rotation ticks, each row followed by its count of ticks
The counts run from 0 to 216.
[ -4.7 -24.4  34.2  -5.1 -14.2  -0.9  12.8  -8.1  -6.2  -0.2   5.7  12.3
  11.6  -2.3 -15.8 -17.8  -4.3 -23.7   3.4  -2.0 -25.3  -2.1  18.1  -2.6
 -10.7  -8.9  -2.4  16.7  -0.4 -26.0  17.6  -5.9  -9.8 -24.5  32.8   2.4
  20.7  -4.3  16.5 -30.8  16.6 -22.6 -20.2  -8.7   6.0   9.3  12.7  11.1
 -16.6  23.2   3.9   9.5  -6.4 -10.8  -8.6 -24.9   5.6 -14.4  13.1   4.3
 -20.2]
72
[  5.0   1.5  37.4  -3.2   4.6   1.9  -1.9  -7.8  -6.8  -0.1  15.5  14.5
 -11.8   5.6  -4.4   8.9  -2.2  15.0 -30.3  13.1 -20.3  23.5  -8.6  10.3
  37.3   2.6  11.8   1.5  18.2  10.3  -2.4 -20.2 -28.2  -8.2  13.9   1.2
   3.8 -22.7   9.9   3.7   8.1 -16.3  10.2  15.8  13.6  17.2  16.8  16.5
  -2.9  23.8   8.6  -3.1 -17.4  27.8   2.3  16.5  -3.7 -16.8   4.9  12.7
  21.0]
99
[ -1.2   3.8  17.6 -10.3  15.0  15.2  -0.3 -28.7 -13.6  13.4  11.0   4.3
  -7.0   1.3  12.6  37.5 -28.9 -11.5  -4.2  11.0   0.1   4.0  28.5  -4.3
  33.4 -17.4 -13.9  -8.2  -6.0   0.6   4.0 -12.8  29.6   2.5  17.8 -13.2
  10.4  -2.3  16.3  19.6 -10.7 -27.9  -2.0 -14.8 -11.7   8.8  30.1   9.9
   7.1  -4.7  -3.5   6.8 -27.3  -9.8   1.9  27.1  -1.9 -12.6  21.5   3.7
  17.4]
48
[ 15.2  -3.1  33.5  -3.1  14.0   1.7 -10.3 -21.2 -20.7   9.6  23.0 -15.0
  -4.4   8.1  17.7  20.6 -16.5  -6.3 -13.3 -12.5  -9.9  -1.0  18.2  14.9
   4.8 -14.9 -11.2  -1.3   7.4  -9.1 -13.7 -20.1  15.3 -21.6  26.8   4.2
   9.6  -2.6  -1.0   3.0  -4.6  -1.1 -26.4   4.8  -6.8   3.9  35.1   4.0
 -28.0   4.1 -14.9  12.6 -24.1 -10.8 -13.6  13.2   2.5  -0.1  18.4   6.9
  10.0]
69
[-31.9   0.4  -2.5   6.3  -2.4   3.5   6.3  -7.1 -26.3  13.9  16.5  -4.2
   5.6  -4.3  -0.8  28.8 -11.2  33.3   2.5  -4.4 -11.7 -22.3   3.1 -12.8
  13.3  25.6 -22.2 -11.7  -7.0  28.5  -3.5  -4.6  21.1  -9.2 -18.7  -5.6
  14.7  20.3 -10.0  35.4   6.5  21.2  22.1   6.0   3.6   7.3   1.9 -14.8
  -0.6  22.7 -11.5 -10.1  -3.4  -2.6   6.4  38.7  -8.4  16.0  35.6   7.2
 -11.8]
127
[  8.5   5.1  -0.8  10.5   9.9   4.5   7.4 -16.2   6.4  17.2  19.0 -17.5
   1.8   8.7   1.2  40.3 -15.0   8.2  15.8 -20.9 -10.5 -20.8  10.7  36.9
  14.3 -10.0 -15.8 -11.1  16.8  11.2   1.2  -7.5  11.6 -26.6  30.4 -15.6
  18.5  19.4 -18.2  12.9   9.4  -0.3  36.8   2.9 -22.4  -0.4   1.7  -7.3
  -7.0  -1.5   4.5  -0.1   3.0  10.3   3.2  26.7  13.4  18.9  35.9  27.5
   0.3]
141
[  2.3  -7.1   9.9   1.7   1.4  -6.3  -8.8   1.0 -15.2 -17.0  30.8 -19.5
  -8.3   9.3 -21.3   0.4 -28.2   6.9   6.2 -24.8 -15.8 -18.2   5.3  12.9
   4.7  21.4  14.3   6.0   0.1  38.6  -5.0   7.0  -9.6 -15.6  27.2  -6.2
  14.7  14.0 -20.3  -4.4   7.1  15.7  16.7   1.1   7.5  13.9 -15.8 -23.6
 -16.5  18.0 -14.8  -2.2   0.6   8.1   2.2   3.8  11.7  31.3  17.7  13.9
 -18.4]
8
[-36.9   1.5  15.3   7.5 -15.7  15.6  -5.2 -33.4   8.3   8.1  -2.5  19.8
  12.3  -8.7 -12.9  11.8 -10.6   6.3 -11.6  14.6 -10.6   5.3   9.1 -17.9
  26.1  18.9   4.3   3.8 -17.7   4.8  23.1   3.5  15.1 -15.6   6.0  17.2
  18.4   8.4   8.4  36.9   4.6 -12.3  13.2   0.2   0.8  21.4  14.3  14.4
  18.9  13.3  -3.8  14.0 -10.9   0.3   4.9  19.0  -8.9 -10.1  27.2  -8.9
  -3.9]
129
[  8.3  -6.1  10.4  -8.7  -6.0  21.8  -9.2  -8.9  28.7  16.4   6.5   7.1
  22.3  15.3 -20.6   1.8 -21.7  -4.0  13.0  -8.7 -13.8   4.2  16.6  13.2
  -2.3 -16.6  12.4   8.0  -9.4 -16.9  20.3   1.9  -5.1   4.0  38.0   5.0
  10.2   7.0  -2.5 -24.4  12.1 -39.9   7.9 -16.3   5.0   1.3   4.0   6.3
  -6.1  17.2   4.1   6.9  -5.3  23.6  -9.4 -30.1  30.6 -13.2  22.0  15.4
  -6.0]
160
[-24.1 -17.9  24.2  14.6 -10.4  -5.6  -8.0  -1.1 -13.6  -8.6  25.2  17.8
  25.1  11.5  -4.2   1.7 -16.0  -6.7  11.3   0.5 -16.1  11.4   2.4  -8.5
  24.5  22.6  29.6  -0.1  -0.3  -1.1  15.0  15.0 -13.0 -20.4  17.0  16.1
  -4.5   0.0  22.3  12.4  19.0   7.0  13.8   6.5  16.6  12.5  24.2  19.3
  -5.5  24.3  -9.4   3.7 -10.9  16.3   6.2 -15.4  14.8   1.7  29.9  -8.7
  -2.5]
5
[  4.9 -24.4  21.1  -2.2 -13.8  -2.7   8.9  17.0  -7.4  13.1  11.5 -11.1
   5.4   0.6 -14.1  -5.4   4.1  19.3 -11.2  -8.4 -21.4  -8.3  10.6  11.2
 -31.2   2.9 -19.0  16.4 -16.9   6.7  -1.1 -17.0  -8.3  10.8   1.4  14.6
   9.1  12.3 -22.4 -17.4   5.1  -4.7  -9.3  12.9  19.2  -2.8   0.6 -19.2
 -21.3  44.9 -12.4  -9.0  13.0  10.2  -5.2 -16.8   2.2   7.8  26.4  23.1
 -15.9]
81
[ -6.8  10.7   9.5  -3.7   5.0  -4.2   1.7 -28.7   1.5   0.1  -0.1   2.4
   7.1  -7.6 -21.4   7.4 -18.0  -6.9 -14.4  13.7   2.9   7.0  19.9  -3.8
  35.8  10.7  27.4   8.0  -8.2  16.8   9.2   0.9  -3.4 -17.2  25.4 -18.9
  12.6  -9.7  -2.3   1.5   1.9 -27.7  25.5  11.1  12.0  39.9  11.8  -0.7
 -16.7  10.0  -1.1   4.2 -25.2  31.8   1.1  26.6 -18.2 -19.0  -9.4   0.7
   6.8]
115
[-14.1 -13.9 -10.2  -3.6  -3.7  -6.2  12.9   7.0 -19.4   3.0  -4.4 -12.0
  21.1  -6.3  -1.6   4.5 -35.5  -4.9  13.7  -7.1 -17.9  11.9  30.3 -33.2
   4.9  -8.5  -8.2  27.9 -26.7  -2.4  20.4   2.5  24.0   0.6  30.1 -13.5
  23.7  17.4  18.4  -6.3   9.3 -27.3   4.4 -17.4  18.2  20.0  13.1  -1.2
  -5.5  25.4  -9.0   3.1 -11.1  -5.0 -16.4   6.1 -14.6  -2.9  10.5  13.1
  -2.4]
50
[-27.7 -18.9  31.2   5.9 -17.2 -12.4  10.4  -7.6 -17.6  -3.2  12.8  -8.2
  -1.6  -1.6  10.5  -0.2  -4.5  10.3  -8.8   4.6 -17.0  -9.9  -6.0  -9.0
  -2.2  21.3 -17.4   0.7  13.8   0.5   1.8  -7.2  -5.3 -30.1  -1.1  16.1
  16.6   1.6   8.1  18.0  27.7  30.5 -12.7  14.2  13.5   3.1   6.8   3.0
  -6.3  28.7 -15.8  -5.7 -12.7 -10.4 -10.6  27.4 -13.8  15.7  24.1  20.4
  -9.6]
215
[-34.6   0.9 -11.9  15.2 -17.5  -1.2   8.8 -11.7   5.7   6.5  -7.3  -3.6
  38.3  -0.3 -22.6  -4.0 -14.8   3.1  30.4 -11.8  -8.8  -2.6  10.2 -10.8
   6.4  -0.4  -8.1  10.7 -17.1  -8.5  20.3  21.8  13.8 -32.4  27.6 -10.6
  12.4  24.3   4.2 -12.4  20.4  -9.7  28.3 -10.5  10.1  11.1  -6.8  -2.4
 -10.5  18.9  -0.4   1.7  -7.1   3.5 -10.0  -4.7   8.5   7.6  11.3  15.3
 -20.5]
138
[ -9.0  18.9  -6.1  -2.1  -3.7   0.8   3.7 -26.1  11.8   7.9  22.0   1.4
   5.4  -5.3 -22.8  27.5   1.3   8.0 -14.4  -8.2 -23.3 -19.0  -1.1  18.4
   8.3  15.5  -0.1  -4.5 -18.3  16.9  -3.5 -12.2   5.2 -14.5  11.7  -2.4
  26.0   6.8 -36.5  11.7   7.1 -15.6  31.2  19.1 -10.1   1.3 -21.2 -11.7
   7.9  15.6  18.3  -8.4   6.3  -7.1  15.0  26.3  -5.4   7.3   6.8   1.6
  -6.7]
125
[-22.0 -20.4  30.9 -10.2   4.6   1.7  22.8   4.5 -26.4   5.0   0.9   5.0
  -0.2 -14.0   4.6   3.4  -9.2  24.7 -22.9  19.4  -8.6   9.1  14.8 -24.9
   5.5   4.1 -33.1   8.9  -3.6   7.8  -3.6 -12.1   5.4   8.9 -10.5 -11.2
  11.4  -4.9  19.6  18.2   7.4  -7.6 -16.4  -5.7  19.7  17.4  19.8   8.6
  -4.4  26.7  -8.4 -12.8 -20.4  -3.3 -12.7  29.6 -27.6 -14.6  12.2  12.8
  -2.6]
194
[  3.6   3.9  29.9 -17.5   8.5  20.9 -11.6  -7.7  14.5  13.5  14.1 -11.4
 -24.4  -2.3 -17.0  11.0 -13.0  -3.4 -18.0  -0.6 -13.9   2.2  19.7  25.6
 -14.1  -1.0 -15.9  -1.3 -16.5 -14.9  -7.8 -22.7   3.0  25.0  10.3  -9.1
  31.8   2.9 -21.8 -18.3  -2.7 -44.3 -10.6  -9.2  -8.1   4.9  -5.5  -8.5
  -6.6   6.0   3.1  11.4  -5.0   7.2  -5.9 -13.6  24.7 -12.1   3.8  -2.1
 -10.0]
176
[-23.1  13.4   7.6  23.6  -6.6   4.7  10.3 -14.2  -5.5   4.9  27.8  -9.6
  -7.6  -3.2 -16.1  13.5  -6.4  -5.3 -12.0   2.8   1.1   8.4 -17.8  19.1
  24.5  32.5 -12.3 -25.4   1.5 -13.1  -0.2  -7.1 -20.4 -19.6   8.7 -15.6
  12.5  -9.7 -16.8  13.9  14.3 -27.1  38.6  15.4  -1.9   6.2  -3.2  17.3
   2.4  22.7  14.1   3.2  -1.1  -1.6   7.7  26.5   6.5  -0.3   5.9  20.6
  23.2]
119
[-22.4 -16.9  30.4 -13.0  -3.3   3.0  -5.7  24.5 -14.2  -4.8  31.6 -22.5
 -14.9  17.4 -11.6   1.9 -21.3   5.6  15.1 -14.6 -27.3   4.1  -1.8  15.6
 -37.5   4.4 -34.7  14.6 -11.8 -13.3   2.3  -4.8  -9.0  18.6   3.8  -5.4
  17.3  11.8   0.1  -4.7  12.0 -22.1   2.1  -5.1   9.7 -12.8 -10.3  -1.6
  -1.5  26.6   4.5 -10.8   2.6 -19.0   2.4 -24.6  16.9  17.4  20.7  10.5
  -9.8]
169
[  1.5 -13.7  10.0 -15.0   6.2  -1.1  -3.7 -12.2   6.2  -3.2  -5.6   6.0
   3.9  -0.1  -3.2  -5.3 -18.0  38.1   2.5  -4.1 -22.2 -13.3  11.4  12.9
  24.9   4.1  18.2  21.6   2.7  52.1  23.1   7.4   0.7  -5.0  21.7   2.6
  14.3  16.1  17.5   8.6  17.6  -9.2  25.0   4.5  12.4  17.4  -5.1 -20.6
   1.9  18.3 -15.0 -12.4 -19.7  38.5  -3.6   6.5   7.5  -1.3  10.3  -4.6
 -14.8]
13
[ -8.9   9.0  -3.1  -4.1 -13.3  -4.8  -5.5 -34.4   2.1   0.5   3.0 -11.1
  12.1 -11.0 -19.2  12.7 -26.9   6.5  -2.5  10.0 -10.7 -21.1  14.5  -3.0
  12.2   7.7  15.3  23.6 -28.6  28.8   8.2   0.7  28.6 -12.1  28.8   2.9
  31.0  17.4 -11.9   1.9 -11.8  -1.4  22.2   1.9  -5.0  24.2  -5.9 -17.6
 -14.8   9.3  -7.2  13.7  -0.9  -0.2  -7.5  29.9 -12.4   3.0  12.0  -9.8
 -22.6]
131
[-23.2  -6.4   6.9   7.7 -19.9  12.9   5.5 -20.8   8.7  11.1   0.3  13.1
  24.3   6.8  -6.3  15.7 -21.9   5.7  23.1  -3.7 -32.1   7.2  -1.7  -7.3
  22.5 -16.4  -6.3   6.4 -14.2 -11.9  34.0  -3.4   1.2 -16.7  26.1  19.6
  -2.0  18.9  16.8  10.7  19.7 -14.5  26.3  -0.7   3.4   5.0  19.9  19.3
  20.1  22.2   7.5  -2.7   5.8   7.4  -4.8  -3.1   6.2   4.6  43.6   5.2
  -1.3]
144
[-17.4 -18.3  27.6  11.1  -0.8   7.9  12.8   4.6   2.1   4.7  18.9  15.5
  -3.9   6.7  -7.8   2.1   3.3   6.8 -25.1   3.7  -3.6  16.3 -20.6  14.5
  14.7  20.5  -6.7 -15.5  16.2 -17.7  -7.7 -11.4 -38.6  -4.5  -3.9  -5.0
   3.9 -14.3  -2.3  -0.3  10.6 -10.3  13.9  15.6  12.2  10.8  14.1  20.1
 -14.3  22.7  -3.4 -12.1  -7.1  36.7   6.8  -0.1   0.9  -4.0  22.9  20.8
  10.6]
98
[ -4.7 -31.9  31.7   2.0   4.1   5.6  18.2  19.4 -14.9  20.5  14.1   2.0
  -8.7   9.5  13.6   5.4   1.9  18.9  -0.1 -14.1 -19.1  -6.9   4.9  11.2
 -15.6 -12.2 -33.8  -6.9  24.3 -17.2  -8.6 -17.8 -18.9 -12.7   4.3  -4.2
   5.3   3.0   7.6  -4.4  17.0  16.5 -20.0  -1.4  14.4  -2.9  20.5   4.1
 -26.6  25.9 -14.3 -13.3  -8.0   4.4 -12.7   0.2  -0.7   9.2  32.0  34.2
  -4.4]
76
[-19.7 -12.8  41.6  -4.2  -0.7  15.9  -6.5   3.7   1.6   3.9  32.0  -5.9
 -23.0   5.3   1.5  10.7 -12.5   5.9  -2.9  -7.5 -24.3   4.8  -6.7  19.9
 -29.6   6.1 -30.1  -8.1  -2.7 -13.7 -13.5  -5.3 -14.3  14.8  -0.3   5.3
  12.4  11.7  -6.4   3.9  15.4 -32.5  -6.4  -6.5  -7.9  -6.8   1.1   8.4
   9.2   6.2   2.7  -4.9  -3.7  -7.7   9.2 -16.7  35.3   4.2  19.4   8.2
   4.6]
170
[ -8.1   8.7   2.3   0.3   2.9   4.9  -4.9 -33.3  -1.6   3.7  -1.2  -9.9
  22.3  -0.1   4.5  13.2 -31.7   3.6   7.4  -4.4   0.3  -2.4  23.9   7.2
  40.9 -12.3   5.4   0.7  18.8  12.1  13.1  16.1  22.3 -37.0  36.1  -7.3
   9.5  11.3  17.7  21.9  19.2   8.0  20.4   3.8 -20.0  22.3  10.7  -6.3
 -13.6  -4.0  -2.7  12.8 -30.9   9.1 -14.7  26.9   3.5  -2.2  11.6  12.1
  -0.7]
136
[ 17.2  -1.1  30.0 -23.8   9.0  -5.2  12.5  -9.9 -24.1  -4.2  17.0  10.1
  -7.3  10.6   4.6  19.8 -12.8  -5.1 -14.5  -4.8 -31.2  10.7  29.3  10.3
  17.8 -25.0  -1.0   0.2  12.7   5.7  -0.2 -24.9  -5.5  -4.3   5.3 -14.6
   2.8 -15.7  14.0   7.4  -7.5 -36.0  -8.1  14.0  -0.9  15.0  14.5  -0.9
  13.7   9.2   9.6 -21.8 -30.9  -6.2   9.0  19.8 -16.1 -26.9  -8.0  17.5
  18.4]
187
[ -2.3  22.9   1.2 -13.3   5.1   7.7  -1.5 -23.6   1.8   8.8   9.7 -31.8
  -9.9   1.6 -12.7  24.1 -29.5  19.8  -9.0   3.3  -6.3  -1.7   3.9  30.7
   0.7   3.9 -32.5   7.0   0.4  12.3   3.3  -5.2  18.7  14.7  11.1 -19.8
  28.9   8.4 -29.1   7.3  -5.9 -36.6  23.5  12.0 -18.8  -1.0  -3.9 -10.7
  -0.6  -6.2  16.2  12.9 -12.8  -3.0  -2.4  24.7  15.8   6.9  -3.8  22.0
  15.4]
38
[-23.3   3.4  16.0   9.8   2.5  13.1 -17.2   1.6 -11.8   2.1   7.8 -12.3
  23.8  10.1  -3.8   7.3 -35.3  47.6  16.8   7.5  -2.7  11.5   0.0   6.8
  11.7  10.2   1.1   7.9   7.0  26.1  16.8  15.7   4.7   1.9  -5.8   0.0
  -7.3  19.9  16.9  26.8   5.8   0.5   9.6   3.9  13.9  12.5   5.9  -8.1
 -10.7  20.6  -5.5  -3.5 -29.8  35.5   3.9   4.7  -1.0   2.9  21.6  10.6
  10.3]
19
[ -5.7 -17.4  44.4  -4.9   1.2   1.9  -4.7   1.9   0.6  -4.2   9.9  40.9
   5.3  14.8 -17.2 -10.7  -1.3  -2.8 -19.7  -1.1 -13.3   6.0  16.2  -2.2
  19.4   4.6  26.3   7.9   0.9  -4.1   3.5   3.0 -33.6 -18.7  16.5  -7.4
   4.7 -18.0   7.4  -9.6  17.2 -25.4 -17.8  -0.9  17.2  19.2  15.0   8.9
  -6.0  23.2 -10.3  -5.0 -27.4  26.9   3.1  -9.3   2.6 -36.0   1.1  -4.0
 -12.6]
93
[-32.4   9.6  28.6  10.7 -11.4   8.1   2.6  -5.3 -17.0  14.2  16.3  -2.6
  17.8 -11.3 -13.1   1.9  -3.4  11.1 -17.7  -0.7   8.9  10.1   9.0  -1.1
 -18.1   6.3 -34.3  -9.5  15.2 -19.8   0.9 -11.8  -8.4 -18.1 -20.6 -18.5
  10.9   0.3 -10.4   7.6  11.5   1.1 -11.6   9.6   5.9   8.9   9.9  11.3
 -33.7  23.9 -11.7  -7.3 -18.6 -15.7  -3.9  26.0 -13.0  -3.1  10.5  37.4
   8.6]
200
[-18.1  -8.0  12.6  -2.3  -0.8   0.0  26.3   3.0 -17.3   4.9   0.8 -19.5
   9.5  -6.9  18.0  10.9 -23.6   7.0  14.6  -9.1 -17.7  10.3  11.7  -3.7
   0.4 -15.2 -45.3   8.2  20.1  -5.1  14.2  -5.5   4.2 -11.5  14.8  -7.9
  14.4  19.6  31.0  17.4  10.3  -4.6  -6.6  -1.9  -4.4   5.9  15.7   1.4
 -12.9  12.9  -8.2  -2.5 -12.1  -7.4 -20.8  25.1 -14.2   6.0  18.8  33.2
   7.3]
55
[-17.7 -14.0  25.2  10.2  -8.3  -0.3  20.0  25.0  -9.0  14.7  19.6  -2.7
  -6.0   8.7  -3.8   5.3  -1.5  17.7 -11.8  -2.7  -3.9  13.5 -14.7   6.9
  -7.9  19.4 -18.4 -10.7   4.4 -10.4  -8.4 -15.2 -37.0  -6.7  -3.9 -16.1
  14.7 -10.1 -17.3 -11.4  10.4  -4.8  11.9  -2.3  35.6  10.9   9.2   5.0
 -21.4  31.0 -13.9 -15.8 -10.2  23.6   1.8   2.9   5.2   7.0  10.0  27.5
  -7.6]
97
[ -3.0  -5.5  42.1  -2.2   6.9   6.4  14.2  -4.7 -15.7   3.7  35.7  12.0
 -10.3  12.3   1.7  20.4   0.9  -3.5 -18.1  -3.2 -27.0  20.4  13.4   6.4
   3.8 -15.6  -6.9 -17.9  11.6 -18.8  -0.7 -17.3 -22.9  -2.1  -8.1 -13.7
   6.2 -14.0   5.5  -2.7   4.5 -36.9  -6.7   6.3  -5.2   5.6  19.0  19.6
   4.8  20.7  19.3 -18.3 -18.8 -11.5   7.9   7.2  -2.2 -15.9   7.1  18.8
  21.5]
186
